In the data rows, 50 means zero.
Here is a table of points, one per row:
Array([19, 64, 43, 40, 59, 51, 52, 61, 28, 73, 15, 68, 88, 34, 61, 37, 34, 64,
       54, 25, 33, 54, 52, 58, 38, 58, 64, 58, 51, 65, 65, 23, 52, 51, 29,  8,
       53, 59, 41, 75, 51, 36,  3, 37])
Array([73, 66, 19, 54, 31, 74, 55, 57, 55, 39, 21, 67, 37, 49, 60, 52, 21, 57,
       48, 31, 70, 90, 54, 70, 52, 11, 51, 27, 55, 51, 32, 59, 50, 86, 48, 59,
       51, 57, 51, 49, 51, 48, 47, 38])
Array([40, 82, 65, 82, 61, 62, 27, 53, 64, 29, 53, 58, 45, 59, 39, 37, 25, 24,
       57, 58,  9, 62, 55, 47, 58, 41, 60, 52, 32, 21, 66, 70, 48, 64, 51, 38,
       43, 74, 41, 12, 30, 40, 50, 22])
Array([51, 38, 53, 49, 48, 46, 67, 62, 44, 71, 57, 39, 57, 42, 91, 53, 23, 25,
       20, 35, 24, 51, 26, 46, 56, 64, 13, 46, 16, 39, 62, 60, 38, 72, 58, 57,
       48, 35, 55, 50, 36, 82, 29, 34])
Array([48, 33, 46, 49, 30, 77, 25, 54, 39, 81, 49, 43, 29, 67, 62, 21, 36, 40,
       42, 61, 36, 60, 72, 63, 50, 65,  1, 48, 63, 71, 26, 36, 29, 40, 41, 23,
       44, 49, 44, 28, 22, 38, 42, 22])
Array([39, 44, 55, 42, 90, 45, 22, 67, 69, 19, 47, 20, 32, 32, 48, 44, 61, 69,
       47, 45, 58, 34, 70, 44, 51, 33, 37, 36, 38, 59, 43, 44, 65, 54, 42, 42,
       17, 18, 46, 39, 58, 58, 54, 64])
Array([42, 31, 69, 48, 46, 42, 61,  8, 43, 64, 25, 57, 46, 43, 56,  7, 33, 73,
        7, 52, 51, 66, 67, 31, 52, 54, 59, 53, 31, 28, 35, 60, 53, 37, 66, 59,
       57, 69, 52, 54, 46, 42, 29, 31])
Array([80, 49, 76, 76, 52, 48, 43, 96, 57, 68,  7, 43, 49, 55, 55, 44, 45, 55,
       60, 54,  4, 62, 59, 29, 39, 29, 46, 78, 53, 54, 54, 47, 45, 47, 62, 62,
       62, 82, 67, 75, 63, 28, 53, 64])
Array([55, 70, 38, 29, 59, 53, 42, 76, 41, 74, 51, 71, 73, 59, 68, 57, 79, 33,
       61, 52, 46, 47, 63, 53, 65, 39, 57, 71, 24, 31, 16, 61, 39, 60, 99, 41,
       58, 54, 68, 34, 38, 19, 50, 41])
Array([42, 48, 46, 57, 33, 66, 42, 31, 66, 80, 26, 80, 42, 55, 81, 28, 57, 62,
       48, 61, 12, 51, 75, 61, 79, 36, 36, 47, 42, 26, 78, 26, 28, 87, 54, 57,
       36, 26, 18, 54, 24, 52, 38, 50])
Array([40, 60, 22, 65, 51, 74, 43, 53, 67, 52, 73, 34, 75, 36, 53, 12, 88, 42,
       20, 49, 19, 48, 54, 69, 52, 35, 48, 45, 37, 60, 52, 56, 29, 36, 38, 59,
       71, 74, 41, 77, 60, 48, 72, 52])
Array([53, 48, 66, 56, 68, 79, 46, 33, 49, 48, 56, 62, 54, 64, 55, 60, 50, 37,
       42, 50, 34, 60, 62, 62, 14, 29, 52, 66, 50, 38, 28, 75, 38, 71, 38, 25,
       28, 57, 52, 67, 26, 42, 41, 99])
Array([38, 37, 63, 51, 38, 53, 43, 71, 37, 77, 61, 50, 55, 21, 47, 29, 61, 72,
       38, 48, 37, 80, 22, 37, 39, 64, 57, 43, 70, 66, 71, 64, 76, 76, 84, 32,
       32, 54, 22, 63, 25, 15, 68, 59])
Array([30, 45, 37, 39, 55, 75, 39, 74, 57, 39, 42, 89, 79, 53, 80, 37, 22, 17,
       37, 85, 32, 42, 71, 45, 18, 46, 47, 49, 64, 32, 48, 43, 56, 45, 72, 65,
       63, 62, 30, 22, 44, 63, 73, 60])
Array([61, 47, 43, 93, 25, 49, 52, 70, 33, 36, 33, 49, 70, 55, 66, 39, 53, 33,
       47, 27, 40, 68, 94, 11, 44, 45, 72, 25, 48, 57, 27, 56, 24, 70, 65, 26,
       57, 39, 26, 45, 49, 53, 31, 62])
Array([60, 48, 59, 35, 38,  8, 49, 42, 53, 62, 58, 55, 72, 70, 46, 56, 64, 46,
       37, 55, 20, 71, 69, 67, 66, 35, 24, 66, 46, 53, 46, 49, 90, 57, 46, 40,
       59, 70,  7, 34, 33, 81, 51, 48])
Array([69, 47, 42, 73, 59, 89, 69, 43, 38, 42, 78, 62, 44, 42, 55, 25, 81, 59,
       76, 33, 54, 41, 50, 38, 45, 23, 36, 76, 45, 61, 72, 32, 74, 48, 58, 44,
       45, 53, 52, 27, 45, 73, 51, 45])
Array([50, 37, 22, 73, 43, 33, 58, 29, 51, 55, 32, 48, 23, 48, 60, 60, 31, 43,
       42, 52, 50, 25, 56, 70, 66, 72, 44, 61, 54, 56, 72, 47, 45, 45, 82, 27,
       68, 71, 21, 46, 40, 32, 31, 77])
Array([58, 52, 15, 43, 51, 77, 10, 69, 64, 70, 51, 64, 34, 60, 44, 64, 60, 28,
       23, 75, 18, 66, 56, 16, 56, 28, 70, 44, 55, 35, 57, 54, 57, 37, 67, 33,
       53, 57, 59, 51, 25, 79, 16, 45])
Array([34, 49, 50, 66, 43, 72, 55, 55, 77, 65, 53, 82, 49, 53, 41, 74, 53, 67,
       66, 16, 22, 43, 77, 39, 33, 49, 27, 17, 39, 32, 32, 69, 50, 46, 80, 27,
       24, 85, 41, 52, 58, 68, 59, 47])
Array([59, 23, 27, 50, 35, 43, 58, 41, 58, 39,  0, 48, 63, 66, 38, 28, 76, 30,
       66, 34, 51, 58, 19, 58, 24, 39, 44, 35, 39, 34, 67, 49, 32, 30, 49, 33,
       11, 38, 58, 34, 40, 64, 58, 50])
Array([53, 46, 47, 59, 67, 39, 23, 23, 58, 74, 45, 45, 37, 50, 99, 40, 61, 30,
       76, 69, 51, 42, 55, 48, 35, 35, 68, 44, 46, 59, 52, 48, 25, 64, 61, 29,
       61, 69, 35, 62, 47, 93, 71, 14])
Array([53, 33, 72, 49, 52, 50, 67, 51, 77, 75, 52, 65, 48, 21, 42, 58, 67, 28,
       59, 74, 51, 66, 58, 53, 32, 35, 67, 12, 26, 76, 66, 33, 22, 50, 46, 58,
       73, 58, 42, 34, 52, 28, 21, 46])
Array([32, 36, 49, 76, 15, 46, 58, 75, 44, 35, 53, 54, 41, 36, 65, 57, 42, 33,
       55, 49, 60, 41, 64, 46, 33,  0, 35, 52, 52, 19, 42, 53, 46, 41, 49, 39,
       33, 51, 34, 80, 13, 40, 29, 31])
Array([31, 66, 55, 54, 31, 57, 84, 48, 72, 57,  4, 59, 47, 27, 53, 34, 68, 33,
       36, 62, 17, 16, 49, 40, 52, 26, 60, 60, 43, 99, 34, 68, 36, 62, 54, 37,
       47, 50, 48, 41, 21, 52, 54, 38])
Array([37, 42, 43, 34, 45, 54, 35, 74, 22, 57, 36, 48, 28, 36, 25, 42, 49, 67,
       56, 25, 30, 39, 45, 31, 32, 17, 53, 58, 40, 27, 34, 47, 23, 76, 49, 52,
       69, 86, 29, 25, 31, 61, 57, 71])
Array([48, 54, 31, 54, 44, 41, 56, 22, 54, 47, 66, 46, 75, 49, 30, 50, 42, 65,
       55, 84, 15, 38, 37, 14, 32, 29, 51, 61, 50, 66, 36, 27, 38, 75, 55, 39,
       35, 46, 58, 58, 80, 33, 55, 46])
Array([37, 47, 45, 36, 42, 60, 43, 42, 41, 19, 57, 82, 25, 38, 82, 70, 77, 38,
       49, 38, 38, 71, 37, 13, 70, 52, 47, 55, 41, 58, 55, 40, 40, 39, 13, 52,
       22, 67, 50, 47, 57, 41, 73, 61])
Array([14, 28, 55, 73, 37, 47, 61, 57, 73, 50, 49, 58, 41, 35, 64, 43, 68, 51,
       51, 48, 53, 80, 39, 63, 50, 29, 60, 86, 70, 46, 28, 58, 14, 56, 47, 34,
       29, 42, 44, 23, 84, 82, 28, 47])
Array([27, 57, 22, 39, 44, 62, 69, 60, 55, 50, 55, 20, 53, 61, 80, 45, 50, 68,
       51, 79, 26, 88, 79, 47, 43, 57, 42, 74,  5, 50, 65, 37, 41, 53, 69, 40,
       20, 85, 29, 41, 17, 62, 38, 54])
Array([26, 52, 51, 84, 50, 62, 52, 53, 21, 61, 34, 67, 38, 72, 61, 85, 40, 68,
       24, 37, 43, 71, 59, 54, 27,  8, 53, 48, 26, 56, 71, 63, 32, 42, 58, 32,
       67, 17, 57, 36, 41, 55, 78, 42])
Array([56, 65, 41, 68, 51, 55, 37, 54, 83, 81, 48, 76, 50, 58, 52, 22, 36, 28,
       40, 42, 70, 52, 28, 26, 41, 32, 49, 71,  1, 73, 33, 34, 31, 34, 56, 46,
       39, 49,  0, 53, 47, 51, 50, 43])
Array([54, 78, 63, 34, 20, 59, 56, 44, 60, 73, 62, 21, 80, 48, 63, 63, 37, 80,
       40, 25, 64, 47, 60, 31, 61, 40, 51, 53, 83, 36, 77, 52, 30, 31, 39, 43,
       26, 57, 51, 25, 31, 58, 56, 72])
Array([54, 16, 34, 47, 71, 83, 55, 66, 35, 54, 46, 60, 70, 69, 52, 59, 34, 68,
       80, 62, 21, 49, 52, 44, 77, 26, 64, 52, 51, 48, 41, 96, 37, 37, 43, 58,
       43, 47, 14, 46, 40, 56, 43, 42])
These points spread out most along one direction. How far along it is each point below, from 0 to 99? The average is 50, and the first point in the table lies past the average. One standard deviation of the points above along it is 16.
Array([61, 47, 43, 93, 25, 49, 52, 70, 33, 36, 33, 49, 70, 55, 66, 39, 53, 33,
       47, 27, 40, 68, 94, 11, 44, 45, 72, 25, 48, 57, 27, 56, 24, 70, 65, 26,
       57, 39, 26, 45, 49, 53, 31, 62]) 44
Array([40, 82, 65, 82, 61, 62, 27, 53, 64, 29, 53, 58, 45, 59, 39, 37, 25, 24,
       57, 58,  9, 62, 55, 47, 58, 41, 60, 52, 32, 21, 66, 70, 48, 64, 51, 38,
       43, 74, 41, 12, 30, 40, 50, 22]) 56
Array([37, 47, 45, 36, 42, 60, 43, 42, 41, 19, 57, 82, 25, 38, 82, 70, 77, 38,
       49, 38, 38, 71, 37, 13, 70, 52, 47, 55, 41, 58, 55, 40, 40, 39, 13, 52,
       22, 67, 50, 47, 57, 41, 73, 61]) 23
Array([37, 42, 43, 34, 45, 54, 35, 74, 22, 57, 36, 48, 28, 36, 25, 42, 49, 67,
       56, 25, 30, 39, 45, 31, 32, 17, 53, 58, 40, 27, 34, 47, 23, 76, 49, 52,
       69, 86, 29, 25, 31, 61, 57, 71]) 37
Array([50, 37, 22, 73, 43, 33, 58, 29, 51, 55, 32, 48, 23, 48, 60, 60, 31, 43,
       42, 52, 50, 25, 56, 70, 66, 72, 44, 61, 54, 56, 72, 47, 45, 45, 82, 27,
       68, 71, 21, 46, 40, 32, 31, 77]) 71
Array([60, 48, 59, 35, 38,  8, 49, 42, 53, 62, 58, 55, 72, 70, 46, 56, 64, 46,
       37, 55, 20, 71, 69, 67, 66, 35, 24, 66, 46, 53, 46, 49, 90, 57, 46, 40,
       59, 70,  7, 34, 33, 81, 51, 48]) 69
Array([27, 57, 22, 39, 44, 62, 69, 60, 55, 50, 55, 20, 53, 61, 80, 45, 50, 68,
       51, 79, 26, 88, 79, 47, 43, 57, 42, 74,  5, 50, 65, 37, 41, 53, 69, 40,
       20, 85, 29, 41, 17, 62, 38, 54]) 71
Array([54, 78, 63, 34, 20, 59, 56, 44, 60, 73, 62, 21, 80, 48, 63, 63, 37, 80,
       40, 25, 64, 47, 60, 31, 61, 40, 51, 53, 83, 36, 77, 52, 30, 31, 39, 43,
       26, 57, 51, 25, 31, 58, 56, 72]) 36
Array([58, 52, 15, 43, 51, 77, 10, 69, 64, 70, 51, 64, 34, 60, 44, 64, 60, 28,
       23, 75, 18, 66, 56, 16, 56, 28, 70, 44, 55, 35, 57, 54, 57, 37, 67, 33,
       53, 57, 59, 51, 25, 79, 16, 45]) 60
Array([34, 49, 50, 66, 43, 72, 55, 55, 77, 65, 53, 82, 49, 53, 41, 74, 53, 67,
       66, 16, 22, 43, 77, 39, 33, 49, 27, 17, 39, 32, 32, 69, 50, 46, 80, 27,
       24, 85, 41, 52, 58, 68, 59, 47]) 36
Array([59, 23, 27, 50, 35, 43, 58, 41, 58, 39,  0, 48, 63, 66, 38, 28, 76, 30,
       66, 34, 51, 58, 19, 58, 24, 39, 44, 35, 39, 34, 67, 49, 32, 30, 49, 33,
       11, 38, 58, 34, 40, 64, 58, 50]) 27
Array([53, 48, 66, 56, 68, 79, 46, 33, 49, 48, 56, 62, 54, 64, 55, 60, 50, 37,
       42, 50, 34, 60, 62, 62, 14, 29, 52, 66, 50, 38, 28, 75, 38, 71, 38, 25,
       28, 57, 52, 67, 26, 42, 41, 99]) 35
Array([51, 38, 53, 49, 48, 46, 67, 62, 44, 71, 57, 39, 57, 42, 91, 53, 23, 25,
       20, 35, 24, 51, 26, 46, 56, 64, 13, 46, 16, 39, 62, 60, 38, 72, 58, 57,
       48, 35, 55, 50, 36, 82, 29, 34]) 71
Array([32, 36, 49, 76, 15, 46, 58, 75, 44, 35, 53, 54, 41, 36, 65, 57, 42, 33,
       55, 49, 60, 41, 64, 46, 33,  0, 35, 52, 52, 19, 42, 53, 46, 41, 49, 39,
       33, 51, 34, 80, 13, 40, 29, 31]) 41
